One turn moves every row onto another: examples first, then more rows asked
K951: [  3  -8  10  16 -11   4  12  15  11 -10  -5   3   4   0  23  -5  -7   8
 -38  -4 -15  -4  19  -5 -13  -1   2  12 -12   7 -19 -25 -19  -9  -2  19
 -13 -15 -26 -36   3  12  -8 -25   4   0  28  -3  -9   7   6]
K876: [  5   8  -3  15  15  21  22  -2 -11 -26 -24  11  23   4  28 -15 -21 -15
 -22  22   3  23  15  -1  -6  20  21  11   9  -2 -12   0 -16  30   7   9
  -7   0 -11 -17  15  29 -11  14   9 -15  18  -3   3  -3  -5]
K42: [  4   1  -2   4  22   4  26 -19  11 -14 -11  -2  -7  13  23  -5   0   8
 -25  -3 -20  19  10   4  -2   5  20  27  13  -9   1   5 -11  19   2   9
  -3 -33  -4  -7  12  31 -21   5 -17 -12   9  -7 -16  -9 -13]
K780: [ -4  -3   8   9  -4   8  16  12  12   7 -19  -2   5  19  13   7  -1   1
 -24  -6 -15 -11   9  -3  -9   2   6   8 -12   8 -21 -16  -8  -4   1  18
 -10 -15 -23 -32 -11  32  14 -30  -5  -6  17  -7  -3   0   1]
K182: [ 15  -2  18   1 -11 -10 -32  -6  -1   1  -8   0   4  -7   3  13  -6  10
 -14 -14  -8   7   2  15  -6   8  -2  14  12  -3  -7  -3 -23   1  30  32
 -11  -9  -6 -16   3  12  13  -6 -26 -16   2  16   6   0   4]
K105: [-12   2   5 -15   4 -18 -12 -10   9 -19  -7   5  -6 -12  -1  -7 -28  -6
  -6  10 -10  25  13   6  -8  13  16   9  10   2 -18   9  14 -16  15  31
   6   4   2   7  17  -9  -1  14 -18   3   0   8  23 -11   7]
K943: [ -3   4   2  -6  -9  -8   8   8  11 -20  -7   1  -6   0   8  15 -15 -21
  10  16   0   7  21  14 -18  -2  -6 -15  -7  -1 -20  -9   0 -12  10  21
  27   6  -8  -1  11   4  24 -10  -6   4  -5  -3  14  -4  23]
K606: [ -2   9  -4  16   9  16  23   0  -8 -19 -29   9  17   9  25 -17 -20 -12
 -28  12   2  19  20   7  -8  22  19  13  10  -2 -13   3 -19  33   4  15
  -1  -1 -17 -26   1  30 -14  11  -2 -17  16  -8   4   1 -12]
K118: [ 20  14 -10  18   0  16  23   5  -6 -23 -19   5  11   6  23   2 -10 -11
 -20  10   7  11  24  19 -15   4  -4  11  10  -5  -8   5 -25  37   9   5
  14  -5  -3 -23   6  36 -10  -6  -7 -20  11 -15   1  11  -9]
K494: [  6   4  -3  17  19  13  28 -13  -2 -13 -13  -6  -3   5  22   0 -11   6
 -37  13  -5  31  10  -1 -16  16  21  21  18   2  -3   4 -10  31 -16   9
  -7  -6  -5 -14  26  22 -12   2   3  -3  16  -8 -12 -20  -9]
K609: [  1  -9  15   1  -1  13  19   8  17   1 -16   0  -1  13  15   0 -14   4
 -22 -14 -14  -8  11  -7   0  22  -2  10 -12  13 -21 -13  -6  -1   2  18
 -15 -12 -31 -28  -5  30   7 -27  -3   0  21  -5  -1  -2   7]
K702: [  2 -14  10   3   2  13  16   8  14 -11 -13   8   1   5  19  -4 -16   5
 -33  -7 -14 -17  16  -6   0  13  -5  10  -7  11 -18 -21 -18  -1   4  18
 -12 -19 -30 -33   7  17 -10 -28  -8   7  25  -5  -1   6   8]
K838: [-11  -9  -2  -6  12 -11  -3  -5  14 -22  -2  -2 -24  -5  10  19 -13  -4
  -8  13  -8   5  12  -1 -19 -14  -5 -12  -3   3 -21 -12   3 -20   5  21
  16   0 -13  -6  32  -4   0 -19  -4  20   7  -8  16  -6  13]
K113: [ -7  -9  -1 -16   7  -6   2  -9  16 -26 -13   3 -15   2   8  17 -15 -12
   9  10  -8  -1  12   7 -12 -13  -7 -13  -7   0 -17 -14  -3 -15  18  19
  25 -10  -3   5  18   6   7  -9 -14  14  -8  -3  12  -1  23]
K996: [-13   2  -3   5   1 -10   1   9   3 -23 -16   5   2  -1   7  14 -18 -26
  -5  35   6  -1  12  11 -15 -10   7 -19   1   4 -25  -6  -9  -7   6  24
  21  10 -13  -9  20  -6  17 -11 -10   7  -6  -3  13  -8  16]
K16: [  9  -7  18  -4  -3 -11 -32 -14  -5   7  -7  -1  -3  -2   1  12  -4  15
 -23 -16 -12  10   0   8  -7  13   0  15  16   0  -8  -5 -20  -1  22  32
 -14  -8  -8 -12   9   8  11  -7 -27 -11   9  17   4  -9   6]
K882: [-14  -7  -3  -6   6 -15  -1  -9  14 -24  -2  -8 -26  -1  11  21 -13  -4
  -5  13  -5   4   8  -1 -18 -10  -3 -11   2   5 -17  -9   1 -16   4  19
  18  -2  -8   2  34  -7  -2 -14 -10  17   4  -9   8 -12  16]
K199: [  4  -6  16  -1   2  -9 -33 -14 -12   5  -9   2   1  -4   6   9 -10  12
 -25  -9  -9  15   0  -2 -10  20   7  11  13   3 -14  -4 -19   4  24  33
 -19  -3 -13 -16  17   1   5  -3 -21  -8  15  16  11  -9   5]
K297: [ 24   8   1   7  -4  10  27  -1  12 -22  -6  -5   0   0  22  -4 -14   6
  -5  -7  -5  21  19  18 -13   4   2  21   3 -12   6   3  -6  21  10   3
   6 -21   3  -4   6  44 -11   1   3 -16   8 -12 -12  10  -5]
K989: [-10   2   1   5   8 -12   2  14   5 -18 -17   4   1  -3   4  14 -16 -25
  -5  31   0  -2  12  13 -13 -15   7 -18   1   3 -26  -8  -1 -13   2  24
  16  12 -17 -11  15  -2  17 -19  -4   8  -2  -5  18  -5  12]
K741: [ -2  -5  -6   7  21   7  23 -17   6 -15 -16  -5  -9   9  21  -6  -7  15
 -31  -2 -17  17   9   5 -11   0  18  26  20  -7   6   5  -9  24  -3  10
  -5 -27  -6 -11   7  31 -21   5 -10  -5   9 -13 -17  -4 -15]
K910: [ 14   2  17   8 -17 -15 -32   2 -10   0  -8   2  11  -7   5   6 -12   6
 -16  -9   0   8   5  12  -9  15  -2   9  13  -1 -13  -4 -26   4  29  33
 -13   2  -9 -22   6   5   9  -5 -19 -20  11  14  11   4   1]
K85: [ -2  13  -3  -4 -10 -21 -12   3  -1 -15  -4   4  -5  -9  -2   2 -19  -9
  -7   7  -6  32  30  11 -25   7   3   5   9  -2 -23   9   3 -11  11  31
  21  12   5  -6  13 -10   7   9 -15 -11   2   6  28  -4  10]
K583: [ 16  17  -4  19  -3   6  29   7   2 -19 -13   8  12   7  24 -10  -4 -13
 -18   0   0  10  29  17  -7  12   3  18   6 -11 -11   7 -26  29  16  10
  13 -12  -7 -25  -2  33 -16   2 -12 -29  12 -11  -4  12 -11]
K215: [ -8   5  -4  19  18  11  24  -9  -3  -9 -18  -5   2  10  26 -12 -16   4
 -37   9  -5  30  12   0 -14  16  29  20  15  -1  -6   3  -8  30 -11  13
 -10  -8 -15 -19  11  25 -15  10   2  -9  19  -8 -11 -15 -13]
K206: [ 17  10   0   5   0  -1  29  -4  14 -15  -4  -3  -2   7  22  -5  -2   3
 -12 -13 -15  17  23  19  -6   6   6  26   5 -15   2   5 -13  19  11   9
   7 -27  -1  -9  -2  38 -14   4 -10 -26   8  -8 -15   5  -9]
K866: [  3  14  -1  18  10   7  26   4  -4 -21 -16   8  21   8  30 -19 -13 -13
 -26  14   0  19  23   2  -4  24  22  14   8  -4 -17   5 -21  29   8  13
  -4  -5 -16 -26   9  23 -20  12  -2 -24  20  -5   0  -2 -12]
K376: [ 14  13  -7  16  -5  12  26   6   2 -22 -16   2   7   6  21  -9 -15  -7
 -21  -5   1  14  33  21 -15  15  -1  17   9 -10  -7   5 -23  34   9  10
  15  -6  -9 -26  -5  37 -13   5  -7 -23  12 -14  -1  13  -8]
K231: [ -6   2  -4 -18   2 -16 -16  -6   5 -22 -17  13  -3  -5  -5   3 -18 -11
   5  11 -11  13  15  14  -9  -5   7   7   8  -3 -20   6   3 -12  30  29
  16  -5  13   1   4   3   2  10 -30  -6  -8   3  28   7   5]
K761: [ -3  -8   2 -17  16  -3   1  -6  13 -24 -10  10 -15  -1   7  15 -15 -15
   4   8 -11  -2  16   4 -13  -8 -10 -13  -6  -3 -19 -15   1 -16  14  19
  21  -7 -14   2  20   7  10 -13  -8  13  -3  -6  17   1  25]
K936: [ 15   2  -5   5   0   7  23  -7  14 -17 -11  -3  -5   4  26  -9 -13  11
 -12 -14 -11  17  20  21 -11   4   5  27   6 -16   8   4  -9  21   9  10
   6 -27  -2  -8  -4  44 -19   8  -4 -14   8 -13 -15  13  -8]
K839: [-19  -3   2   0   4 -13  -4  -1   6 -26  -8  -1  -4  -5  14   5 -25 -13
  -4  29  -1   7   6  -1 -11  -7  15 -15  -3   3 -25 -12   4 -18   6  21
   7   6 -13  -3  29 -12   3  -2   3  14   3  -1  13 -13  13]
K931: [ -8   7  -5  -8   2 -22 -11 -12   7  -9  -5  -2 -21  -2  -7  15 -13   0
 -12   4  -7  16  17  15 -22   3   0  12  18   4 -18  14   4  -4  10  28
  22   2  11  -5  18  -7   1  -6 -34  -1  -3  -4  22  -9   0]
K366: [  6  -1  14   6  -6 -10 -35  -6 -13  -2 -11   3  11  -6   8   7 -14   2
 -25  -4   0   7   3   4  -6  17   3   8  14   4 -16  -4 -25   7  26  33
 -18   4 -13 -23  16   1   2  -1 -23 -13  18  17  16  -3   3]
K703: [ -6   8  -2  15  21   7  28 -14  -1 -10 -11  -2   0  10  27  -9  -5   1
 -37  10  -9  26  13  -6  -9  22  28  22  14   0 -11   7 -11  25  -7  12
  -8 -11 -14 -20  18  19 -21   6  -6 -15  20  -6 -10 -18 -15]
K964: [  0   4   5  -4   4  -9   6   9  13 -16 -12   5  -6  -3   3  15 -17 -21
   6  13  -7   7  21  15 -14  -1  -6 -15  -5   0 -21 -10   3 -16   6  22
  22   8 -14  -5  10   7  28 -17  -1   8  -3  -3  16  -7  24]
K478: [ 10  -5  -3   2  23  15  24 -19   8 -21 -16  -3  -6   6  18   2  -6  11
 -21   7 -12  12   6   9  -6  -6  14  23  18  -5   8   3 -11  24   3   4
  -5 -29   4   0  16  38 -17  -1 -12  -4   3 -12 -18  -4 -13]
K966: [-14  -3   6   0  10 -14  -4   7   9 -23  -6  -1  -5  -8  12   5 -22 -13
  -3  30  -5   6   6  -1 -13 -15  13 -16  -3   2 -23 -11   9 -22   5  21
   3   6 -18  -6  25  -8   4 -12   7  15   4  -5  16  -2  11]
K778: [ -2  -8   8  14 -10   7   8  17   8  -4 -19   3  14   9  20  -3   0   2
 -25   3 -15  -6  10  -1  -9 -10  13  10 -13   6 -18 -25 -12  -9   1  18
 -18 -20 -21 -33 -10  23   2 -19   3  -5  21  -3  -8   7   1]
K711: [-12   3  -7  -6  12 -15 -13  -6  -4 -22 -16  14  -4  -6  -6   6 -19 -15
 -22  21  -3   8  21  10 -13  -1   8   3  23   2 -24   7 -10  -5  16  31
  18   6   4 -10  16 -15  -1   3 -36  -1  -3   2  25  -7   4]

K231 moves to K711
K839 moves to K113
Where do these go?
K761 moves to K989
K206 moves to K866
K606 moves to K741
K16 moves to K910
K494 moves to K297
K780 moves to K951

One turn moves every row onto another: examples first, then more rows asked
K617: [ -6 -17   7  11   0 -14  -5 -14 -10   5  26   0]
K355: [  3  11  -4 -17  -1   1  -3   9 -13 -16 -19  11]
K777: [ -5 -10   4   4   0  -7  -6  -9 -18  -2  31  -7]
K392: [  2  -8   0  -5  -3 -10  -6  -9 -14   0  31 -15]
K858: [  7   7  -3 -16  -4  -5   1   7  -4  -8 -22  11]
K237: [  7   8  -8   4  -3 -23   0  -3   0  -6  -5 -21]
K577: [ -3   4   1   1  -1  -4   2   5 -10  -9 -22  23]
K980: [ -1   1  -4  17   1 -28   4  -6   2   1 -12  -8]
K377: [ 8 17 -9  6 -7 23 -2 -2  0 11 -6 13]
K261: [-10   3  -1  24   6 -21   3  -2  -8  -8  -5  -3]
K794: [  2 -16   5   3  -3 -19  -2 -13  -3  12  22  -3]
K578: [  4  -7  35   6 -11   9  -9  -8   1  10  14  -2]
K692: [ -9   8  -6  16   8 -12  -2   2 -16 -18   2  -9]
K624: [  8  -5  32  -2 -12  12 -10  -6   2   9  15  -6]
K327: [  1  11 -10   3   3 -14  -4   1 -10 -19   0 -22]
K875: [  7  17 -10   5  -8  25  -2   1  -1  12  -7  13]
K561: [  4  -3  32   1  -9  16 -10  -4  -7   4  18  -5]
K119: [ 6 18 -9  6 -8 27 -2  0  0  9 -5 13]
K352: [  3   3   0  -6  -4  -5   3   3  -2  -2 -26  17]
K775: [ 7 18 -9  5 -7 25 -4 -1 -2 12 -5 12]
K637: [  1  -3  33   6  -9  13 -10  -7  -4   5  17  -1]
K143: [  6 -12   2  -8  -6 -16  -5 -14  -3   7  25 -13]
K308: [  6  -4  32  -3 -11  12 -12  -3  -2   6  19  -9]
K545: [ -5   8  -2  -5   1   3   0   8 -16 -17 -18  19]
K987: [  5  18 -10   6  -7  26  -2   1  -2  11  -4  14]

K875 moves to K377
K624 moves to K578
K577 moves to K545
Where do these go?
K777 moves to K392
K261 moves to K692

